(in the rows, 128 means zero)
Each path below is one point turned by a fixed rotation once a step. After each direction that follows a path, write how fast that rotation turns it, in degrees each step (0 if it stays still).
Each turn is a multiple of 5 degrees from 10 to 175, or 0.
Each row of a path follows its step; steps can be skipped.
Rotation 1:
step 5: [119 119 115 124 132 135 114 146 127 122 136 124 129 137 129 128 117 126
 140 137 119 132 143 136 131 128 130 131 123 135 142 124 114 135 134 125
 121 142 133 124 130 132 134 132 134 120 139 132]
step 9: [120 127 133 136 117 111 117 129 116 136 134 111 136 116 145 124 109 130
 123 120 129 131 144 126 127 137 123 140 121 130 129 129 125 136 124 121
 125 135 121 130 134 127 134 123 126 125 134 125]
step 13: [133 127 132 141 129 114 118 125 122 142 129 128 121 115 123 130 135 131
 125 116 133 127 137 119 116 127 121 131 148 133 121 128 122 120 132 130
 124 130 131 130 121 128 147 115 130 130 113 140]
step 14: [127 141 135 124 115 133 130 130 117 139 146 132 130 119 127 118 116 141
 128 125 130 120 137 130 140 135 114 128 115 132 126 130 138 141 128 125
 131 127 135 140 124 124 140 125 130 122 142 121]
step 18: [124 127 126 134 117 127 123 133 130 141 151 139 129 124 117 136 137 135
 133 121 121 133 141 117 134 123 129 132 140 124 122 117 118 128 117 122
 124 120 136 139 133 125 143 132 122 134 124 135]
step 19: [136 151 124 123 121 125 127 121 104 140 130 132 127 134 140 125 130 128
 118 125 122 117 134 133 127 137 114 129 129 134 127 134 128 124 139 112
 127 127 137 133 127 127 119 130 121 120 133 128]
step 20: [125 131 124 129 135 120 128 127 142 134 128 130 129 114 123 133 127 138
 120 118 129 121 139 137 126 105 133 140 127 150 118 135 124 124 123 136
 125 128 132 133 108 124 129 123 124 123 126 124]
step 21: [122 134 117 132 128 120 139 145 126 137 134 125 117 126 132 128 118 145
 144 121 126 122 122 123 127 130 127 124 114 125 133 130 139 133 126 121
 121 129 134 122 133 143 126 139 123 111 137 124]
[128 127 125 130 125 126 129 126 123 131 129 125 128 128 128 129 130 122
 125 129 125 132 131 126 130 127 131 130 128 126 131 130 125 125 129 128
 132 127 127 123 130 130 127 129 126 127 131 126]
110
[129 128 126 126 133 126 129 128 126 130 131 127 125 133 130 127 130 130
 127 132 125 125 127 134 128 131 127 126 128 128 129 129 129 126 133 134
 126 129 126 126 128 127 130 130 128 133 130 128]
155
[127 130 127 129 127 126 128 130 125 129 125 127 129 128 124 126 124 124
 130 127 126 126 128 132 133 124 126 132 127 129 125 130 126 134 130 131
 123 129 129 128 128 130 124 128 130 129 127 127]
70
[134 129 129 127 130 132 132 131 128 131 127 128 130 129 130 130 127 123
 133 127 129 126 127 128 124 128 126 128 126 129 128 130 127 126 131 130
 129 126 132 128 131 128 126 125 125 128 128 132]
160
[133 130 128 129 134 131 127 125 124 128 128 127 130 130 128 126 131 129
 125 124 130 128 124 130 129 126 130 128 132 126 129 127 130 129 126 126
 125 129 129 123 128 131 129 127 130 125 131 130]
160
Rotation 2:
step 1: [135 133 133 115 131 117 118 138 132 116 117 123 137 137 128 116 131 129
 122 128 129 132 140 139 131 129 145 125 122 120 145 115 144 142 124 142
 124 117 124 127 127 126 122 127 121 127 134 130]
step 12: [132 128 122 133 124 133 130 131 126 123 128 146 110 131 131 113 138 118
 119 132 118 129 113 129 135 122 116 140 116 139 135 133 132 128 119 135
 123 133 121 128 128 114 124 120 117 139 141 133]
step 14: [139 138 134 115 124 124 135 125 138 139 126 117 130 142 119 134 110 120
 116 141 127 130 126 124 122 136 134 127 132 120 124 133 123 117 131 144
 132 149 128 126 128 116 127 124 127 126 133 119]
step 15: [132 123 130 140 132 143 120 132 124 131 128 128 138 126 130 120 140 138
 115 133 127 127 122 126 128 129 141 144 131 131 125 114 118 126 125 127
 108 130 127 118 125 118 123 118 119 133 107 122]
step 16: [125 132 147 127 128 136 126 129 131 123 123 126 142 121 121 143 135 135
 124 127 124 134 136 136 116 136 136 112 123 132 136 139 120 139 129 127
 120 110 134 132 121 127 147 132 131 133 139 131]
step 18: [127 127 118 139 122 120 140 114 128 125 137 141 120 119 139 123 145 132
 134 132 134 138 128 143 136 134 140 136 129 132 122 128 129 143 121 143
 127 125 122 135 124 129 127 113 122 121 121 128]
step 19: [122 132 130 134 131 119 123 130 128 130 118 145 151 130 135 124 114 142
 134 115 128 134 123 126 137 133 132 119 117 127 140 129 143 128 134 122
 133 125 116 133 125 133 128 136 129 125 141 142]
step 21: [132 124 135 124 129 126 119 121 120 125 142 130 135 125 139 113 135 132
 133 137 136 124 124 133 141 113 121 142 133 116 128 120 132 125 142 143
 127 127 130 133 121 117 138 137 137 133 117 116]
[130 127 124 128 129 127 130 129 129 123 124 126 130 130 129 129 130 131
 128 128 124 129 129 126 128 127 131 124 128 126 133 127 127 127 129 124
 132 127 128 129 127 130 132 129 125 127 132 123]
120
[130 131 126 131 130 128 128 129 127 128 125 129 124 127 123 125 128 126
 129 128 132 130 128 128 128 130 129 123 132 126 131 129 127 127 132 127
 127 122 130 127 125 127 123 125 129 126 125 128]
170
[130 130 130 128 132 125 127 132 130 125 128 126 128 129 126 131 129 128
 132 130 125 130 131 128 128 131 127 131 132 128 125 133 129 124 126 126
 130 133 128 125 127 128 125 128 132 127 130 128]
120
[132 128 127 127 131 129 124 127 130 132 130 131 133 127 127 129 123 126
 134 133 128 127 128 129 127 127 129 127 129 127 128 130 128 132 126 123
 128 124 126 130 129 128 131 128 126 128 130 131]
125
Rotation 3:
step 7: [116 126 129 124 102 129 117 122 125 112 139 130 119 129 120 121 129 119
 128 123 118 131 123 125 137 128 122 133 126 126 112 124 118 141 125 124
 135 136 133 122 133 141 120 116 124 135 128 124]
step 8: [132 130 122 129 120 125 124 118 127 129 131 126 135 126 133 124 116 121
 118 136 129 121 137 121 131 136 123 137 126 100 119 129 129 127 117 118
 127 136 126 134 132 142 116 130 130 148 118 136]
step 14: [118 126 117 118 114 130 126 141 125 131 146 128 115 135 126 127 131 116
 130 120 126 123 122 134 126 123 117 125 125 132 121 109 125 127 119 140
 110 137 134 135 127 130 114 133 128 127 134 123]
step 15: [132 132 120 120 131 115 121 124 125 129 136 129 115 129 149 130 117 122
 122 128 134 128 128 132 135 129 126 123 125 123 118 124 126 120 113 114
 118 120 129 131 145 126 107 132 126 124 120 136]
step 16: [129 122 128 132 124 123 137 135 119 138 119 137 122 115 142 137 120 118
 137 113 129 128 123 131 118 136 132 129 132 126 111 129 121 128 125 124
 140 129 115 137 137 112 119 131 119 135 121 127]
step 18: [120 127 119 124 109 140 119 125 115 130 132 132 130 129 118 119 117 128
 120 115 137 132 125 134 130 114 119 126 133 130 113 136 128 123 112 123
 128 134 135 122 138 143 122 131 127 126 118 122]
step 20: [125 123 133 110 125 115 137 122 137 141 131 130 133 122 147 131 122 130
 132 114 123 122 141 128 113 128 128 140 131 127 128 139 130 114 125 117
 121 138 116 135 133 132 129 127 129 137 128 119]
step 22: [116 130 113 121 121 122 115 108 115 115 129 129 123 122 135 123 124 130
 118 124 114 121 125 138 135 128 127 129 125 129 124 134 124 138 131 121
 128 118 124 129 140 145 117 128 115 131 132 133]
[130 132 127 124 128 132 132 128 127 127 130 128 127 131 124 130 122 130
 128 128 128 130 124 124 124 128 130 130 128 124 126 127 131 127 129 131
 125 128 130 126 127 132 128 127 125 130 128 130]
70
[127 128 126 129 125 130 126 131 128 126 131 131 131 131 126 124 128 133
 129 130 127 128 126 129 126 127 126 127 130 134 129 126 127 125 132 127
 126 128 127 133 128 128 129 131 124 126 127 129]
95
[124 129 128 124 128 124 129 127 127 129 130 128 126 129 129 131 128 128
 124 128 126 125 130 132 127 132 132 123 125 131 132 128 126 128 128 134
 125 126 129 128 127 129 131 128 126 129 129 130]
40
[126 123 129 126 130 130 126 128 126 127 127 129 130 126 127 133 127 126
 129 128 126 128 128 130 130 126 126 128 136 127 130 125 128 126 129 132
 127 129 127 126 127 132 127 130 127 123 132 124]
95
[128 128 127 131 126 130 130 127 126 130 132 126 130 128 127 126 128 124
 126 129 132 127 132 126 132 125 125 130 124 129 129 127 128 122 127 133
 125 129 128 129 126 131 129 131 132 131 128 128]
70
[127 125 130 126 129 129 131 128 123 127 124 129 128 125 125 126 130 126
 127 129 127 129 125 127 130 133 127 133 126 130 130 130 126 128 128 128
 126 130 128 133 129 128 126 124 125 129 133 129]
120
[130 126 126 127 134 129 126 131 128 126 127 131 127 127 129 129 128 127
 126 125 130 131 123 127 128 127 125 124 127 128 127 127 127 128 126 132
 122 127 128 129 126 121 127 129 131 129 126 129]
25
Rotation 4:
step 3: [130 129 129 125 132 136 111 138 130 134 129 130 125 120 147 147 131 134
 121 111 134 140 133 123 142 133 102 117 129 128 137 132 128 132 131 136
 123 134 126 137 124 132 142 130 134 135 123 133]
step 4: [138 117 123 139 122 131 123 124 122 129 116 135 121 127 133 131 122 128
 131 120 129 138 135 139 135 130 142 131 150 120 137 141 142 118 123 125
 139 137 131 109 118 116 127 124 133 132 115 137]
step 5: [129 126 130 122 146 134 124 115 130 131 126 117 113 129 130 114 119 118
 131 128 136 125 129 128 132 131 138 121 130 152 123 126 120 122 142 128
 128 133 142 126 120 127 125 137 137 138 138 151]
step 6: [136 138 133 120 141 123 112 150 131 141 126 134 125 120 144 151 127 127
 128 122 119 126 122 126 132 128 112 123 127 124 119 125 129 118 129 129
 121 135 137 132 121 140 121 138 141 132 120 135]
step 13: [137 128 115 126 139 134 125 131 125 129 122 112 124 131 125 138 125 131
 120 123 116 124 122 131 109 124 130 126 148 140 121 123 134 124 152 118
 112 123 133 129 115 132 137 124 134 138 133 136]
step 14: [130 130 122 132 129 137 119 137 111 121 126 140 123 125 134 125 143 138
 118 134 131 140 116 120 130 148 124 122 126 116 120 122 120 124 130 131
 119 149 140 127 121 139 130 129 141 121 126 139]
step 15: [129 133 117 132 136 125 131 128 129 118 123 129 117 130 140 124 129 116
 127 137 135 137 121 126 138 125 136 146 142 123 126 135 134 137 119 133
 115 128 129 120 123 125 106 135 129 149 113 121]
step 22: [113 127 131 134 121 152 130 134 119 132 114 124 126 128 132 124 136 131
 125 131 114 140 118 112 135 139 122 133 137 115 126 125 135 124 123 122
 131 132 124 133 114 133 135 123 133 139 108 117]
[123 126 124 126 124 131 125 128 124 128 130 130 129 129 128 126 128 129
 126 130 129 126 129 131 126 125 129 128 131 126 129 128 128 126 131 130
 130 133 132 124 132 128 127 125 128 126 132 130]
115
[129 129 130 131 131 128 128 126 127 126 127 128 125 125 129 128 128 124
 130 131 130 122 130 128 128 130 127 132 128 131 130 128 133 128 133 129
 122 128 124 126 128 125 129 125 126 127 131 128]
135
[125 128 125 127 126 127 131 124 127 125 125 126 132 128 128 127 134 125
 127 130 127 129 125 126 126 125 132 127 124 124 127 126 129 129 131 129
 124 128 128 130 127 130 129 127 127 128 125 124]
10
[125 125 128 132 128 131 126 131 129 129 130 128 130 128 128 128 128 127
 130 130 130 127 129 122 130 132 123 124 125 126 127 125 131 131 132 129
 130 124 132 128 127 128 127 130 130 126 127 130]
130
Rotation 5:
step 0: [129 124 139 134 114 112 121 133 125 127 124 122 124 121 131 128 132 137
 126 140 115 134 136 124 140 120 144 143 143 132 123 125 121 128 118 140
 131 122 132 122 111 142 116 120 127 141 134 123]
step 4: [121 125 120 134 132 119 118 139 128 114 117 132 132 138 129 134 154 144
 133 123 112 126 117 121 130 142 126 128 125 139 135 119 131 140 136 124
 124 125 137 124 133 136 132 123 136 123 131 144]
step 7: [127 133 123 121 133 128 122 127 125 119 114 137 120 128 130 135 144 132
 126 125 104 111 132 134 122 145 129 132 115 138 135 134 134 122 139 129
 134 115 134 124 129 128 124 117 139 119 128 146]
step 9: [138 138 129 130 123 124 126 126 116 115 124 130 124 129 147 139 125 138
 135 135 107 136 134 122 135 142 120 124 142 121 121 141 116 137 136 144
 118 127 134 130 126 126 123 125 128 139 119 127]
step 12: [129 138 122 119 117 128 121 137 122 129 126 133 125 138 129 136 139 147
 124 127 102 140 134 125 138 125 127 118 137 130 134 137 123 136 121 145
 126 130 137 139 129 130 117 117 125 126 116 117]
step 17: [120 123 125 144 118 137 133 129 120 122 129 116 118 130 129 134 142 136
 130 127 118 127 136 106 144 132 120 131 132 117 133 121 116 125 133 115
 131 113 124 126 119 139 120 115 141 134 125 134]
step 19: [134 131 137 140 143 130 131 124 143 115 120 127 119 111 141 131 145 138
 132 137 115 127 139 140 114 137 143 133 139 128 128 131 127 126 122 120
 132 120 119 122 113 128 129 122 131 133 130 133]
step 21: [131 151 125 130 119 125 118 130 138 122 124 134 122 134 134 124 127 143
 136 130 123 118 113 140 137 137 127 126 134 134 119 116 124 149 116 137
 133 126 132 130 118 136 127 122 130 139 115 139]
[126 131 126 128 124 130 128 126 128 130 128 127 125 128 126 129 130 129
 131 128 129 128 124 125 127 129 126 129 133 125 122 126 125 127 131 128
 127 132 132 127 131 132 130 127 129 132 128 126]
90
[127 128 128 125 130 131 127 126 128 129 128 131 125 127 129 129 129 130
 127 131 135 127 128 130 128 129 131 127 130 134 125 126 129 126 124 127
 130 131 127 129 127 125 125 127 131 130 134 132]
130
[130 128 130 123 125 128 125 132 130 129 127 126 127 125 125 126 122 128
 129 128 128 129 123 134 127 128 129 133 128 128 125 125 132 127 128 127
 130 125 127 127 125 129 128 126 127 127 127 127]
135
[128 131 125 128 128 120 126 126 128 132 128 127 128 131 130 123 125 124
 126 129 132 127 128 129 130 130 129 125 130 124 130 126 130 127 125 126
 128 126 130 128 128 130 131 132 127 128 130 129]
145
Rotation 6:
step 2: [136 130 127 119 133 126 131 142 128 137 124 125 125 134 137 132 130 130
 125 128 122 127 129 132 134 125 124 143 106 137 126 136 123 115 116 113
 132 131 135 116 132 132 120 142 147 124 126 109]
step 6: [130 123 131 124 126 123 136 132 127 135 118 130 124 118 132 132 112 117
 150 126 129 117 134 139 149 127 122 125 125 117 143 125 115 136 124 117
 129 122 126 139 129 136 120 129 132 131 145 123]
step 7: [134 132 129 125 142 134 129 134 123 130 127 121 134 113 137 119 136 106
 143 118 127 119 129 136 129 120 114 128 130 116 124 120 142 134 142 137
 122 128 121 114 130 140 133 124 135 125 138 134]
step 8: [132 149 122 124 139 133 129 115 117 137 136 134 112 128 124 122 138 118
 134 136 141 120 134 126 120 125 124 132 139 124 123 133 127 119 119 146
 124 120 138 128 133 131 137 126 146 135 131 129]
step 9: [124 137 123 139 132 147 119 118 119 119 135 131 121 129 114 136 124 119
 132 133 131 127 139 127 133 136 131 124 126 129 129 127 117 152 129 131
 132 132 131 142 126 119 119 113 144 130 132 117]
step 16: [131 132 132 134 120 129 153 134 111 144 120 130 135 119 139 133 135 138
 135 133 119 121 121 129 134 130 137 111 124 129 133 129 139 136 132 140
 133 128 138 120 124 127 118 138 120 127 131 138]
step 18: [120 137 135 141 110 126 138 112 129 131 133 110 134 127 124 110 132 117
 132 133 129 129 125 107 127 131 121 122 131 122 113 127 118 125 127 128
 123 132 124 128 124 115 137 115 132 130 122 119]
step 22: [116 132 127 120 115 147 126 127 125 137 126 129 129 141 125 120 127 130
 120 129 131 132 137 135 127 128 130 118 142 144 113 113 136 125 129 123
 119 126 115 127 123 113 135 130 113 140 138 130]
[125 130 127 129 130 127 130 132 129 124 129 134 130 132 130 131 128 133
 132 127 128 129 129 129 129 131 126 123 130 129 127 125 128 128 126 130
 129 130 131 131 128 126 125 127 123 129 126 129]
65
[127 130 125 131 126 127 132 130 126 130 134 129 124 123 127 130 128 128
 131 127 127 129 125 125 129 128 127 130 127 125 128 127 130 129 128 134
 131 128 127 129 131 127 130 125 129 126 131 126]
40
[129 121 134 130 127 130 131 129 131 128 127 132 127 130 127 132 128 128
 125 125 129 124 125 128 130 129 130 128 129 127 131 126 131 129 127 131
 124 123 127 128 127 126 126 127 129 130 128 127]
70
[126 129 126 131 127 133 127 125 125 131 127 129 131 126 127 130 124 132
 128 126 126 124 128 130 127 130 129 126 127 125 127 125 130 127 134 124
 132 126 124 128 128 132 127 129 128 130 128 130]
115
[128 130 128 131 126 127 131 130 129 130 128 130 131 127 129 132 130 126
 124 127 131 130 133 124 128 122 127 128 131 130 124 127 126 128 131 127
 130 127 131 123 129 131 125 129 129 128 128 129]
130
[125 130 127 127 127 131 131 129 129 132 126 132 127 130 126 125 122 128
 124 134 125 128 131 126 131 128 125 127 125 129 131 124 126 130 128 129
 126 131 129 127 127 127 129 130 130 128 127 127]
110
[130 127 127 128 129 124 134 129 127 125 126 126 132 129 130 126 125 131
 124 129 128 126 127 125 127 129 132 129 124 125 125 132 130 124 129 129
 129 132 128 130 124 127 126 129 128 126 130 126]
25
Rotation 7:
step 1: [124 148 122 125 126 122 127 132 131 138 128 127 134 121 127 122 129 137
 118 125 130 123 135 126 138 137 138 123 125 132 132 123 117 129 126 134
 146 125 130 135 123 145 119 128 135 119 115 115]
step 5: [134 146 141 117 132 131 137 120 142 129 136 124 134 130 132 133 127 116
 132 125 136 124 118 133 143 126 141 134 132 128 128 130 132 126 139 127
 133 123 136 126 130 134 138 127 126 133 115 114]
step 7: [128 125 124 132 134 141 131 132 126 133 113 139 134 130 125 110 127 132
 133 129 124 128 125 143 118 123 123 115 135 117 130 131 135 132 125 118
 135 128 122 123 128 125 132 127 138 109 132 114]
step 11: [123 112 145 134 137 130 125 112 123 132 113 132 133 128 130 124 116 121
 121 132 125 129 120 130 132 121 120 132 127 128 130 126 134 142 126 124
 123 127 133 129 130 129 141 106 131 131 137 124]
step 13: [125 128 128 136 127 120 133 127 131 125 131 142 129 125 123 121 121 137
 123 132 132 142 125 122 136 129 133 113 130 136 131 130 126 114 129 128
 129 115 124 126 125 141 106 126 135 132 110 118]
step 17: [117 129 142 121 135 127 124 117 133 143 130 127 138 137 122 145 133 123
 122 122 132 123 130 117 140 122 138 116 127 138 128 122 123 118 132 136
 131 126 136 126 120 136 127 133 120 133 120 122]
step 19: [132 114 129 135 136 133 122 131 132 130 133 129 127 131 146 119 127 137
 127 114 118 136 130 128 131 135 129 121 136 120 125 121 138 126 118 113
 126 122 131 115 130 119 132 140 136 114 130 121]
step 22: [117 134 127 135 129 137 135 143 127 130 128 128 128 112 125 137 124 119
 125 132 133 126 139 119 137 135 115 141 133 140 130 137 114 130 130 121
 131 128 135 141 135 136 122 137 130 128 137 133]
[130 124 128 127 127 125 128 127 128 124 123 124 128 128 131 125 125 129
 125 123 127 121 130 130 126 128 127 127 129 128 127 131 130 130 125 127
 130 129 127 128 131 127 128 129 127 131 129 125]
85
[132 127 127 126 132 125 128 126 126 132 129 123 127 130 127 124 127 128
 129 128 124 128 127 129 131 129 124 125 124 125 127 128 127 128 135 129
 126 129 126 125 130 129 125 127 129 127 131 129]
90
[130 125 126 125 132 126 131 130 132 126 127 131 129 125 126 132 122 130
 129 130 127 128 128 125 125 124 131 127 128 128 129 129 128 130 131 128
 130 125 130 128 129 127 126 125 129 128 133 129]
160
[126 125 126 128 126 130 127 127 125 128 126 131 131 131 125 128 129 129
 124 129 125 131 125 128 129 128 130 127 133 128 130 134 127 126 128 132
 131 126 125 125 127 125 126 134 129 128 128 130]
110
